Some points, each followed by its number:
[ 0.5  0.3  0.8  1.9  0.4  0.8 -0.8  0.7  1.  -1.7  0.1 -0.1] 0
[-0.3 -0.9  0.1 -0.9  0.  -0.3  1.3  0.4  0.  -1.1 -1.3 -1.5] 1
[ 1.   1.1  0.7 -1.5 -1.3 -0.8 -1.1 -0.6 -0.2 -0.1  1.4  1.7] 2
[ 1.  -0.3  0.1 -1.5 -0.9 -1.1 -1.3 -1.3  0.   0.8  1.   0.9] 3
[-1.3  1.4 -0.9  0.2 -1.4 -1.3  0.6 -0.7 -1.5 -1.9  1.1  2. ] 4
[-1.2  1.3  1.5  1.6  1.7  0.9 -0.1  1.1  1.3 -0.9  2.  -1.4] 5
[-1.5 -1.  -0.8  0.1  0.   0.1 -1.4  0.6 -0.1 -0.4 -0.3  0.3] 6
[-0.6 -1.1  0.5 -0.9  0.4 -2.   1.7 -0.4  0.3 -0.1 -0.4 -0.1] 7
[-1.3  1.4  1.4  1.5  1.7  0.8 -0.1  1.   1.2 -0.7  2.  -1.5] 8
[ 0.5  0.   1.2  0.9  0.8  2.  -0.5  1.1  1.7 -2.2  0.7 -0.8] 9
[-1.7  0.7 -0.5  0.9  1.9  0.5 -0.5  0.  -1.2  1.  -1.1 -1.2] 10
[-0.9  1.6  0.4 -0.5 -2.  -1.3  1.3  0.1 -0.5 -0.1  1.6  0.2] 11
[ 1.2 -0.4  0.2 -1.6 -1.  -1.3 -1.5 -1.4 -0.1  1.   1.1  1. ] 12
[ 1.6 -0.8  1.6  0.9  0.1  1.2 -0.1  0.   1.  -0.8 -1.1 -1.2] 13
[ 1.  -1.4 -0.5  0.2  1.2  0.9 -0.7  0.7  0.  -1.8 -0.6  0.5] 14
[-0.6  0.  -2.  -0.5  0.1 -0.6  1.  -0.4  0.3 -0.1 -1.1  1.7] 15
[-1.7 -1.1 -0.9  0.2  0.1  0.2 -1.5  0.7 -0.1 -0.4 -0.4  0.2] 16
[ 0.1  0.7 -1.6  1.3  0.8  1.6  0.3 -1.1 -1.5  0.3 -1.4 -0.8] 17
[ 0.5 -0.1 -0.2  0.5 -0.6 -0.3 -0.7  1.1  1.3  0.2  1.3  0.9] 18
[-0.2  1.  -1.4  0.1 -0.6  0.1  0.3 -0.1 -1.7  0.9 -0.4 -0.1] 19
[-0.1  0.6 -0.5  1.6  0.8  0.6 -0.2 -0.6 -1.4  1.6 -0.8 -0.5] 20
[ 1.6  1.4  1.6 -2.  -1.4 -1.3  1.3 -1.8 -0.1  0.3  1.4  0.6] 21
[-1.3  0.  -0.2  0.9  0.1 -0.6 -0.5 -0.7 -0.4  1.4 -0.7 -0.8] 22
[-0.1  1.  -1.6  0.2 -0.7  0.2  0.3  0.  -1.8  0.9 -0.4  0. ] 23
[-1.  -0.4 -0.2  0.9  0.8 -0.9 -0.5  1.1 -0.1 -0.1  0.  -1.2] 24
[-0.6 -0.9 -1.3 -0.5  0.8 -0.1  0.8  0.3  0.5  0.  -0.4  0.2] 25
[ 0.8  0.3  0.5  1.6  1.9  2.  -1.2  1.4  2.1 -1.1 -0.4 -0.8] 26
[-0.3 -1.7 -0.5 -1.6 -0.7 -2.   1.6  0.4 -0.7  0.6 -1.2  1. ] 27
New points follow, each followed by the numbers of its three nearest points above, smallest number first.
[-1.5  0.6 -0.5  0.8  1.7  0.4 -0.5  0.  -1.   1.  -0.9 -1. ] 10 20 22
[-1.   1.  -0.5  0.5  0.1 -0.2 -0.1  0.4  1.4  0.3  1.4  1.3] 6 18 25
[-0.6 -1.1 -0.2 -0.2  0.8 -1.3 -1.2  1.8  1.4  1.4  1.1  0.6] 6 18 24
[ 0.4 -0.1 -0.3  0.5 -0.6 -0.2 -0.8  1.   1.3  0.3  1.3  0.9] 0 6 18
[ 0.3  0.3  1.5  1.5  1.1  1.7  1.3  1.   0.   0.9 -1.1 -1.8] 10 13 20
[ 1.1  1.4  0.1  0.6 -1.  -1.2  0.2  0.8  1.2  0.3  1.   0.2] 2 11 18
[-1.   1.8  0.5 -0.5 -1.9 -1.2  1.3  0.1 -0.3 -0.1  1.8  0.2] 2 4 11
[ 0.4 -0.7  0.8 -1.8  0.5 -0.8  0.9 -1.7  1.2  0.4 -0.4 -0.5] 1 7 25
[ 0.5 -0.8  0.9 -2.   0.4 -0.9  1.  -1.8  1.4  0.3 -0.4 -0.5] 1 3 7
[ 1.2 -1.8 -0.2  1.3  1.9  2.  -1.5  1.8  1.  -0.1 -0.7 -1.9] 13 14 26
[ 0.1 -1.8  0.9 -0.5  0.8 -1.6 -0.1 -1.1  1.   1.  -0.7  0.2] 7 22 25
[ 0.7 -0.7 -0.3  0.2  0.   1.5 -0.7  0.6 -0.2 -0.7 -1.1  1.3] 6 14 16
[ 0.5 -0.1  1.1  0.8  0.7  1.8 -0.3  0.9  1.6 -2.1  0.6 -0.8] 0 9 26
[-1.   1.8  0.5 -0.5 -2.1 -1.3  1.3  0.  -0.4 -0.1  1.8  0.2] 4 11 21
[-0.9  2.  -0.8 -0.5 -0.7 -1.1  0.5  0.4  0.9 -1.2  0.3  0. ] 4 11 15
[ 1.5 -0.1  1.1  1.2 -0.6  0.8 -1.2  1.7  0.2 -1.7 -0.1  0.3] 0 9 13
[ 1.1 -1.5 -0.5  0.1  1.1  0.8 -0.7  0.7 -0.1 -1.8 -0.8  0.5] 0 14 25
[-0.2 -0.8  1.2 -0.9 -0.3 -1.6  1.7 -1.1  1.   1.4 -0.4 -0.8] 1 7 27
[ 0.3  1.7  1.5  1.4  1.7  1.1 -0.3 -1.4 -0.6  1.3  0.  -1.5] 10 20 22
[-1.   1.  -1.3 -0.5 -1.  -2.   1.3 -0.7  1.  -0.8  1.4 -0.8] 7 11 25
[ 0.7 -0.6 -0.3  0.1  0.1  1.4 -0.7  0.7  0.  -0.7 -0.9  1.3] 6 14 16
[-0.6 -1.1 -1.3 -0.5  0.8 -0.2  1.   0.4  0.6 -0.1 -0.4  0.2] 1 15 25
[-0.8  1.  -0.4  0.6  0.  -0.1 -0.2  0.4  1.3  0.2  1.4  1.3] 6 18 25
[ 0.2 -1.7  0.8 -0.5  0.7 -1.4 -0.1 -1.   0.8  0.9 -0.7  0.3] 3 7 25
[-2.  -0.4  0.9 -1.3 -0.6 -1.6  0.6  0.   1.4  0.3  0.  -0.8] 1 7 25
[-0.6 -1.2 -0.1 -0.3  0.7 -1.3 -1.1  1.6  1.4  1.3  1.   0.5] 6 18 24
[ 0.8 -0.8 -0.2  0.1  0.1  1.5 -0.8  0.6 -0.1 -0.7 -1.1  1.2] 6 14 16
